m =
[[-11,-40,-31,38,8,41,-19,23,-18,-20,-15,-3,-11,-4,-9],
[-7,-26,-10,11,10,8,-37,17,31,23,24,-14,-6,-21,11],
[45,1,2,-2,-4,-16,28,14,10,-17,0,26,28,38,22],
[-44,39,20,-43,-19,29,7,-28,-44,-31,24,-42,-33,45,-11],
[-36,-8,5,-17,37,41,23,-35,-10,5,22,-9,-8,-39,-43],
[-30,23,3,-20,-3,15,37,-22,28,-25,12,-40,-4,20,-41],
[37,-18,35,36,-10,-13,19,25,5,-32,-42,-29,-44,-12,-23],
[2,36,-21,-11,17,38,7,-34,12,-16,-38,-14,1,-14,-22]]
m[0][0]	-11
m[7][7]	-34
m[:, 14]	[-9, 11, 22, -11, -43, -41, -23, -22]
m[4][5]	41
m[:, 12]	[-11, -6, 28, -33, -8, -4, -44, 1]
m[4][10]	22
m[2][13]	38
m[6][3]	36
m[1][4]	10
m[6][8]	5
m[5][12]	-4
m[4][6]	23
m[6][7]	25
m[2][2]	2
m[0][9]	-20
m[1]	[-7, -26, -10, 11, 10, 8, -37, 17, 31, 23, 24, -14, -6, -21, 11]
m[7][10]	-38
m[4]	[-36, -8, 5, -17, 37, 41, 23, -35, -10, 5, 22, -9, -8, -39, -43]
m[4][2]	5
m[:, 9]	[-20, 23, -17, -31, 5, -25, -32, -16]
m[:, 10]	[-15, 24, 0, 24, 22, 12, -42, -38]
m[3][5]	29
m[2][11]	26
m[6][5]	-13
m[:, 13]	[-4, -21, 38, 45, -39, 20, -12, -14]
m[0][4]	8
m[4][13]	-39
m[3][12]	-33
m[3][6]	7
m[2]	[45, 1, 2, -2, -4, -16, 28, 14, 10, -17, 0, 26, 28, 38, 22]
m[1][13]	-21
m[2][9]	-17
m[:, 3]	[38, 11, -2, -43, -17, -20, 36, -11]
m[5]	[-30, 23, 3, -20, -3, 15, 37, -22, 28, -25, 12, -40, -4, 20, -41]
m[3][13]	45
m[1][11]	-14

grid = [[-11, -6, 11, 37, 31, 12, -17, 28, 34, -10, 30, 22, -6, 23, 7], [15, -4, 12, -12, 35, 23, -12, -28, -11, 27, 19, 4, 11, 0, 8], [-4, 12, -3, 15, -25, -13, 20, 29, 15, -14, -11, 3, -1, 6, 1], [-8, -9, 20, 48, 55, 26, -26, 30, 43, -3, 49, 32, -3, 32, 14], [-4, 12, 0, 20, -20, -10, 18, 33, 20, -14, -6, 6, -1, 10, 3], [-6, 7, 2, 23, -8, -5, 10, 30, 22, -13, 1, 9, -2, 12, 3], [-7, 10, -1, 21, -18, -11, 16, 33, 21, -16, -6, 7, -3, 10, 2], [-9, 5, 1, 24, -7, -6, 7, 31, 23, -16, 2, 10, -5, 12, 2], [16, -3, 10, -15, 30, 20, -9, -29, -14, 26, 15, 2, 11, -2, 7], [25, 11, 3, -32, -3, 7, 17, -31, -28, 29, -10, -9, 18, -12, 4], [14, -5, 12, -10, 36, 23, -14, -26, -10, 26, 21, 5, 10, 1, 7], [24, 11, 3, -32, -5, 6, 17, -31, -28, 28, -11, -10, 17, -13, 4], [7, -8, 10, -2, 35, 20, -18, -18, -4, 18, 22, 6, 6, 3, 6], [29, 32, 0, -28, -38, -8, 51, -9, -21, 22, -32, -11, 23, -10, 6]]
grid[-14][-15]: -11
grid[-7][4]: -7
grid[:, -4]: [22, 4, 3, 32, 6, 9, 7, 10, 2, -9, 5, -10, 6, -11]
grid[-11][6]: -26
grid[12]: [7, -8, 10, -2, 35, 20, -18, -18, -4, 18, 22, 6, 6, 3, 6]
grid[3][1]: -9
grid[-11]: [-8, -9, 20, 48, 55, 26, -26, 30, 43, -3, 49, 32, -3, 32, 14]
grid[-4][6]: -14
grid[3][-10]: 26
grid[-3][-6]: 28
grid[-4][-6]: 26
grid[-4][-3]: 10
grid[-4][-10]: 23
grid[5][12]: -2
grid[0][2]: 11
grid[-3][-14]: 11
grid[:, 7]: [28, -28, 29, 30, 33, 30, 33, 31, -29, -31, -26, -31, -18, -9]
grid[:, 2]: [11, 12, -3, 20, 0, 2, -1, 1, 10, 3, 12, 3, 10, 0]
grid[-6][12]: 11
grid[-5][-3]: 18
grid[8][10]: 15
grid[5][-14]: 7
grid[:, 0]: [-11, 15, -4, -8, -4, -6, -7, -9, 16, 25, 14, 24, 7, 29]
grid[:, 8]: [34, -11, 15, 43, 20, 22, 21, 23, -14, -28, -10, -28, -4, -21]
grid[-6][-1]: 7
grid[10][-12]: -10
grid[-6][11]: 2
grid[-8]: [-7, 10, -1, 21, -18, -11, 16, 33, 21, -16, -6, 7, -3, 10, 2]
grid[0][-6]: -10
grid[5][-10]: -5
grid[7][1]: 5
grid[9][-7]: -28
grid[-5][2]: 3
grid[8][2]: 10

arr = ((5, 5, 1, 1, 5, 3, 1, 3, 4, 1), (6, 4, 4, 2, 1, 3, 3, 3, 5, 4), (7, 4, 2, 3, 4, 3, 4, 5, 6, 4), (2, 2, 1, 4, 6, 6, 5, 3, 4, 1), (3, 7, 5, 5, 1, 4, 3, 2, 3, 5), (7, 2, 2, 3, 1, 1, 5, 8, 4, 3), (5, 3, 5, 5, 1, 5, 0, 1, 3, 1))
arr[0,0] => 5
arr[1,6] => 3
arr[1,5] => 3
arr[5,7] => 8
arr[1] => [6, 4, 4, 2, 1, 3, 3, 3, 5, 4]
arr[5,9] => 3
arr[:, 5] => [3, 3, 3, 6, 4, 1, 5]
arr[5,0] => 7
arr[3,9] => 1
arr[4,1] => 7
arr[5,5] => 1
arr[3] => [2, 2, 1, 4, 6, 6, 5, 3, 4, 1]
arr[4,8] => 3
arr[3,5] => 6
arr[5] => [7, 2, 2, 3, 1, 1, 5, 8, 4, 3]
arr[:, 7] => [3, 3, 5, 3, 2, 8, 1]
arr[4] => [3, 7, 5, 5, 1, 4, 3, 2, 3, 5]
arr[6] => [5, 3, 5, 5, 1, 5, 0, 1, 3, 1]
arr[2] => [7, 4, 2, 3, 4, 3, 4, 5, 6, 4]
arr[2,9] => 4
arr[2,8] => 6
arr[:, 2] => [1, 4, 2, 1, 5, 2, 5]
arr[1,2] => 4
arr[0,4] => 5
arr[0,5] => 3
arr[0] => [5, 5, 1, 1, 5, 3, 1, 3, 4, 1]
arr[5,3] => 3
arr[6,9] => 1
arr[2,6] => 4
arr[6,5] => 5
arr[2,2] => 2
arr[6,3] => 5

W =
-74.46,28.05,27.33,21.43,16.08
12.85,208.59,-151.43,24.21,34.55
-40.72,-204.19,43.09,86.04,-17.27
-117.03,-35.28,49.33,-33.63,51.65
-58.54,27.25,-50.69,-32.17,-42.06
-5.36,79.76,-26.07,3.92,-51.68
15.89,34.02,-149.60,-70.44,-22.42
Indices start at 0.
(0, 0): -74.46
(0, 3): 21.43
(4, 2): -50.69
(4, 3): -32.17
(3, 2): 49.33
(1, 0): 12.85
(5, 3): 3.92
(0, 2): 27.33
(2, 3): 86.04
(6, 2): -149.60
(6, 0): 15.89
(4, 4): -42.06
(4, 1): 27.25
(3, 0): -117.03
(2, 0): -40.72
(1, 3): 24.21
(3, 3): -33.63
(0, 4): 16.08
(5, 1): 79.76
(6, 4): -22.42
